R: several groups of rows, each row roughly a mix of its group's hidden directions:
R (97 x 16):
[[ 11 -13 -27  28  35  11 -38  26  28  20   6  -8  31 -12   6  17]
 [ -1  24  -9 -12  17   8  14  15 -49 -47  30 -23 -11 -13   7   1]
 [-14  -6   5   5 -48 -12  19 -33  20  35 -26  16  -7  -1  -6 -32]
 [ -9 -16  21   9   5   1 -29 -39  43  27 -14  31   6  23 -10  16]
 [  5 -12 -11  26 -30  -8 -10   3  38  44 -27  12  21   0  -6 -34]
 [ -3  13  10 -32 -32  18   4  38 -41   9 -20   4 -20 -29  18  -4]
 [ 10   8   9 -20 -40  -3  39  28 -28  -5 -14  -7 -24 -28   8 -29]
 [-17  28  17 -23  17  14 -11   6 -50 -39  10  -4 -15 -14  17  24]
 [  4  10   3  -7  23 -30  25 -13  -4 -53  22 -22   7  40  -6   8]
 [-12  14  25 -29 -31  13  18  10 -39  -9 -18   3 -34 -31  19  -7]
 [  9  10  30 -27  26 -15  -7  29 -22 -16   0  13   0  25 -18  49]
 [  6   5   1  18  51  -6  -6 -24   2 -39  37  -4   6  22 -21  18]
 [ -9 -39 -28  33   0  13  -5 -25  41  41 -10  -3   1  -8  -3  -8]
 [ 31 -39  17  17  32  17  12  20  22 -17  -4 -16 -26 -33   6  12]
 [  8  -6 -38  26   1  36 -33  14  11  16   9 -10  21 -25  22 -30]
 [-29 -17 -17  28  21  24 -13 -62  13  -4  14  -7 -12  -4   6   3]
 [  2   8  38 -33  -5 -17  37   3 -31 -36  -5   1 -31  12  -7  15]
 [ 32 -32  -1  26  40 -11  16  14  41  -1  10 -16  -2 -18 -13  22]
 [-21 -10 -21  29  13   2 -15 -60  28   1  15  -1  14  28  -6  -9]
 [ 10   9   2   5  43 -26   0 -15  18 -36  31 -11  22  34 -11  22]
 [ -2  -7 -33   5  -2  51 -28   8  -6  24  12  -7  -2 -40  28 -12]
 [-34  -1 -12 -28 -12  33   5  -9 -51   5   0  -5 -34 -15  13  16]
 [  6  -9   6  16  10  27 -37  35  11  16 -24   0   4 -49  27   7]
 [ -7 -14 -34  13  22  28 -20 -20  30   7  19 -27  10 -22  39   8]
 [ -3   7   8 -33  20  15   7  22 -49 -25  14 -10 -26 -11   7  37]
 [-23  30  -8 -19 -28 -10  15 -23 -40 -26   8  -4   2  34   0 -28]
 [ 24 -25 -27  28  -8   6  -4  27  39  32 -11 -12  16 -24   8 -27]
 [ -7  11  20 -37  11   3  15  20 -49 -28   4  -6 -26  -6   6  35]
 [ -8   5 -16  17  32  -8 -36 -22  24   4  19   8  36  39 -13  19]
 [ 19  26  29 -32   0  -6  19  37 -39 -34   9  -1 -16 -15   3   7]
 [-34  10 -28  -4 -17  29   6 -28 -40 -14  13 -18 -19 -16  22 -22]
 [  4 -20 -24  37 -10  15  -6 -16  42  24  -5 -10   8 -32  16 -34]
 [ 13  20   6 -23 -43 -28  23  27 -18  12 -11  16  10  26 -22 -27]
 [  7  -6 -29  32   4  26 -39  12  21  38   4   8  22 -28   3 -18]
 [ -5   8 -13  19   4 -23 -15 -34  25  -3  13   8  35  52 -19 -16]
 [  5 -23  11  -4 -28  21  19  20  -2  18 -31  -4 -34 -48  18 -14]
 [ -5  19   0   2 -22  28 -31  29 -21  28 -15  17   2 -47  14 -17]
 [ -6  -6 -22  34  42   9 -30 -33  29 -11  27  -9  22   7   2   8]
 [ -9   6  -8  15   8  17   1 -63  15 -27  33 -12  -6  -7  20 -24]
 [ -2 -21 -12  27   8  24 -43   0  32  45 -14  16  14 -17   2   3]
 [  5 -15  -2   9 -29   6 -19  18  27  57 -32  23  11 -12  -2 -14]
 [-24   4   9  -8  22  11   2 -12 -17 -43  -2 -31 -18 -26  43  23]
 [ -2  -9  36 -17  -4 -14  -8  -6   4  22 -21  39  -6  39 -32  29]
 [-43  -9 -11 -17 -40  17   1 -38 -16  30 -22   9 -19  12   9  -7]
 [ 21 -10  14 -23  41  16  -1  22 -15  -9  24   5 -20  -4 -12  52]
 [ -5  -1  15   5  -3   1 -37 -38  32  21  -5  35  18  40 -13   0]
 [  3 -18 -25  29  18   4 -33 -13  43  32   7   9  31  20 -13   3]
 [ 14  12 -28  17  34  -6   8  -5   2 -43  43 -32  19   7   4  -9]
 [-27  10  -6  -4 -47 -21  27 -38  -4   2 -15  -1  -1  24   1 -37]
 [  7 -20 -18  16 -30  20   0  16  18  46 -21   3  -5 -38   9 -30]
 [  1 -36 -25  23 -18  24   6 -16  31  44  -9  -2 -12 -24   3 -23]
 [ 15   5 -20  25  11  38 -41  23   5  13  14   3  16 -39  14 -22]
 [ -1 -15 -25  31 -18  13 -21 -15  40  39  -9   3  19 -11   9 -33]
 [ 14  -5  43 -19  -8   9  14  37 -23 -11 -26   9 -35 -33   5   9]
 [  0   1 -21  32 -14  10 -27 -25  40  20   2   3  28  -7  14 -41]
 [ 21  -9  15  30  26 -28  20 -23  26 -23  18   7  -1  23 -42  -4]
 [-14 -19   0   5   5  -5 -20 -37  28  34  -7  25   9  42 -24  22]
 [-16  -7  -7  -1 -42  14 -11 -38  15  45 -12  27  -2  12  -4 -27]
 [ -1   2 -35  18 -14  10  24  10 -11 -12   7 -37  -5 -40  23 -39]
 [ -2   9  35 -37 -37 -22  27  21 -23   1 -33  13 -19   7  -4   2]
 [ 27 -11  -2 -10  44   2  10  41  -8 -15  23 -18  -7 -12  -5  44]
 [-27  21   6  -1  38   9 -42 -27 -15 -22  18   8  11  15   4  36]
 [ 18  16  18 -23 -38  -8  32  23 -34   4  -3  21 -21  -2 -25 -26]
 [ -9  29   3 -14  21 -14  13 -15 -30 -56  30 -18   0  19   4  11]
 [ 14   5  -1 -25  20  20   9  41 -45 -12  20  -7 -23 -27  -3  27]
 [-23  -6   2   5 -33 -28  25 -48  24   5 -20  -1   1  31  -2 -23]
 [-19 -22  13  -4  19 -20  20 -48  23 -16  -3 -10 -13  34  -2  33]
 [-21  -3 -14  12 -48  -3  -2 -26  19  33 -27   6  10   6   9 -42]
 [  1 -20  23   3 -12 -31  -1   0  42  33 -39  18  13  24 -12  15]
 [-12  16  18 -25  18  -7  18 -24 -35 -42  23  -1 -21  22 -10  27]
 [  9  34  29 -33   2 -14  11  25 -43 -40   9   4  -6   8  -3  11]
 [-29   0   6  -7 -40   0  -4  -3 -33  28 -34  29 -11  22 -26 -13]
 [ 10  -7  25  -3   8 -34  -6 -10  37   4 -13  18  21  52 -20  19]
 [ 29   5  -7  22   2  10 -37  37  12  34   4  28  27  -9 -23 -15]
 [-15 -15 -29  33   2  23 -23 -46  34  18   9  -4  10  -5  12 -22]
 [-18 -41 -19  21 -11  -5   5 -22  32  45 -26   4  -2  17 -18   3]
 [-18 -10 -10  17  -5  -7  10 -66  21  -4  12   4  -1  37 -16 -18]
 [-16   7  26 -35 -44 -10  30   6 -27   3 -32   5 -28  -7  10  -2]
 [ 26   1  17 -15  27  -8  11  57 -12 -17   1 -12  -7 -25   3  36]
 [ 11  -5  24   0  -3  23 -18  44  -7   8 -29   6 -14 -52  20   4]
 [ 25 -28   4  30  16 -12  -1  20  56  20 -17  -7  11 -27   2   5]
 [ 18  20  11   6  33 -30  -2   0   4 -38  27   3  23  39 -25  11]
 [  1 -21 -19  29  35   0 -32 -14  45  11   5  -6  29  17   1  19]
 [ -6   3 -31  -6 -52  15   9  13 -18  33 -12  -1   0 -11   7 -45]
 [-40  11   6  11   3   4 -12 -61 -21 -22   5  12  -8  29 -13  -5]
 [  4  21  26 -29 -11 -12  36  13 -42 -42   4  -8 -25  -4   2  -1]
 [ 18   4  25 -26  10 -36   9  30  -3 -10  -7  10  12  45 -24  31]
 [-12   2 -20  26 -12   0 -17 -50  32  10   8   6  24  24  -1 -37]
 [-15 -19 -24  21 -24  -3  -7 -33  26  38 -12  13  12  32 -18 -24]
 [  0 -19 -29  34   3  13 -28  -6  45  35  -7  -5  25 -14  13 -14]
 [-12  18  33 -32 -16 -27   9  -8 -22  -4 -11  27  -4  44 -24  17]
 [ 18 -15  11  -2  51  26 -25  14   4  -1  20   7 -10 -17  -4  48]
 [  9  10  13 -13  15 -20  24  27 -12 -55  -1 -37  -1  -8  28  10]
 [ 12   2  25   0  48 -16  -9 -12  16 -34  20   3   8  29 -14  37]
 [-13 -24 -19  15 -19  17 -17   1  31  45 -31  -6   6 -29  27  -8]
 [ 28   2  -8  10  16 -36  18  46  12 -30   0 -31  28  12   2  -5]
 [ -2  -4 -24  17 -18  40 -39  -9  13  39   1  16  11 -16  10 -32]]

one row of each group, then the others: which group is each in?
[ -8   4 -13  24  34  23 -21 -43  15 -27  34 -15   4 -17  22  -2]  D
[  0 -11   5 -16 -50 -18  21  13  12  43 -38  14  -1  10  -6 -16]  M
[ -4  21  -2 -23   7 -13  31   9 -47 -47  21 -23 -11  12  -1   5]  W

[  2  -8 -23  27  49   9 -12 -22  19 -30  35 -26  12   2   8  11]  M
[  0 -28 -19  32   4 -13   2 -32  50  25  -2   1  15  25 -20 -11]  D
[  1 -25 -25  15  42  36 -27   6   9  -4  14 -24   0 -22  25  24]  W
[ -5  11  33 -37  12  -1  -2  -7 -30  -8   9  27 -19  27 -22  42]  W
[-19  -2 -21  28 -11  40 -34 -26   6  21  -1   6   2 -31  19 -30]  D
[ -2 -43 -23  13  17  23  -6  26  -2  43 -13   0 -15 -16 -19  31]  D
[ -2  24  -9   8  -7  39 -20  -2 -39   8  26  21 -13 -39 -10 -26]  M
[ 32  28  37  -8  -6 -21   6  48  -1 -21 -12   3   8 -32  11 -11]  D
[ 16  37  14 -20 -24  -9  15  40 -45 -17   6   8  -3 -11  -8 -25]  M
